In the data rows, the value 128 means zero.
Here are some points:
[135 123 141 141  95 115 108 104 124 105 161  86 135 113 131  99 189 151 183 172 133 134  67 163]
[ 79 172 138 122 125 127 187 126 143 107 118 147 158 174 178 155 125 129 114 159 125 114 149 153]
[180 176 120 161  85 114 122 121 141 118  99 174 127 113 141 123 135 102 149 169 121 157 138 117]
[139 139 172 144  65  91 157 120 159 131 106 185 158 118 129 127 122 130 118 112 173 125 119 154]
[142 126 162  85  98 149 115 173 138 124 122 118 107 108 172 143 113  94 138 155 129 140 153 107]
[140 132 119 166 142 106 148 125 156  96 131 151 124 116 145  72  87 107 127 167 160 139 150 116]
[122 118 175 122 122 123 133  94 149  94 116 185 127 115 134 131  99  82 131  96 194 135 153  92]
[120 127 116 114 153 137 185 138 155 116 101  66 109 127 113 103 159 121 144 107 160 109 106 119]
[ 84 169 154 140 134  86  88 145  85 147 138 111 121 131 164  75 194 162 106 154 161 128  37 168]
[ 64 133 124 115 109 152 124 109 128 167 132 146  81 134 128 141  84 102  87 110  84 151 148 119]
[124 145 133 140  91 109 145 138 107 136 137  85 161  99 154 125 221 136 120 155 143 154  80 165]
12 more points follow, each with its number after it:
[126 141 124 154 102 117 130  75 155 123 158 176 101 104 139 101 104 143 140 106 136 148 103 112] 0
[132 133  81 177 177 122 141 123  20 139 194  88 173 144 121  55 134 105 138  75  65 118 109 201] 1
[107 157 109 148 104 163 108 142 130 120 140 111 170  87 176 150  89 115 111 163 123  87 184 101] 2
[114 159  95 111 159 153 188  83 136 155  84 139  88 139 146 144  63  91 125 179 132 105 159  94] 3
[ 95 146 175  84  92 106  94 141 131 122 132 163 126 153  92 126 129 124 110 118 121 144 154 127] 4
[124 128  30  95 175 134 162 112  98 123 134 104 162 142  89 119 111 102 195 163  98 124 168 166] 5
[107 147 168 131 194 163 112 136 122 109 127 179 156 132 106 135 156 114 112 109 173 135 126 171] 6
[152 152 108 100 183 169 183 150 152  67 163 118 181 126 110 142 114 156 198 106 119  90 155 102] 7
[154 121 153 138 161 118  74 140 165 135 114 107 109 179 135 154  90 159 111 119 147 134 132 131] 8
[115 145  86 132 119 172 146 128 123 116  64  88 157 113 113 137  88 109 172 172 143 125 184  64] 9
[115  90 133 105  61 114 121 145 101  66  84 151 100 133 130  86 218 103 133 168 150  94  92 114] 10
[147 116 139  96 168 123 175 131 137 113 138 121 144 160 135 169  90 165 137 139 143 120 150  65] 11
Which three of these numbered points are nearest to each point below, looking only along the 6 directions in which the first points spread most? Their numbers follow each, nearest first.
[179  91 183 137 119  95 113  94 149 164 117 128 113 102 175 106 160 125  85 155 120 124  91 197] > 10 0 6
[153 149 126 118 127 131 148 109 142 136  62 125 134 109 146 146 202 142 152 137 140 132 154 158] > 10 11 2
[182 161  87 145 135 182 157  92 159  83  81 108 109 143 135 113  81  85 154 152 155 139 198 123] > 9 7 11
[107 120  81 131 138 148 133 124 129 117 126 109 144 173  81 108 120  77 142 100  52 106 180 113] > 3 9 11
[149 143  97 119 123 152 184  64 123 101  91 105 104  90 148 130  31 118 167 186 134 145 190 114] > 9 3 2
[ 67 114   7 138 119 165  95 118  98 150 203 105 147 125 142 105 195 169 186  58  76 106 138 184] > 1 10 8
[134  67 127 160 172 117 157 147 104  83 159 111 167 113 122 126 128 163 197 119 114 144 116 124] > 10 8 7
[197  93 220 136  82  86  67 152 138 143 132 172  68 115 137 114 195 105  95 119 165 136  93 131] > 10 0 4
[166 132  54 114 149 137 192 155 126 163 178  29 158 158  96 141  98 201 194 121  43 117 163 130] > 5 7 9
[158 155  75 170 134 172 158 104 142  95  93 112 117 145 182 132  70 134 185 161  80 163 208 101] > 9 5 3
[101 136 106 167 154 148 116 113 114 107  94 118 135  87 112 126 111 180 156 108 122 125 122 117] > 8 6 0
[106 153  95 104 193 140 187 123  52  60 140  80 209 168  75 140 138 104 179 154 135  92 139 127] > 7 5 11
[105 143 139 148 165  97 136 111  98 125 121 139 158 156  95 150 158 126 104 129 156 137  56 169] > 6 10 1
[118 125 153  94 102 173 108 145 130 135 105 167 142 131 132 155  88  84 101 117 152 183 144 121] > 4 8 2
[150 154 142 174 113  94  71 125 173 111 115 151 106 100 143 154 141  69 130 139 167 130 116 117] > 0 8 10
[ 73 120 180  75 104  29  31 199 107 152 146 134  99 109 143 100 200 111  93 127 125 155  13 187] > 10 1 4
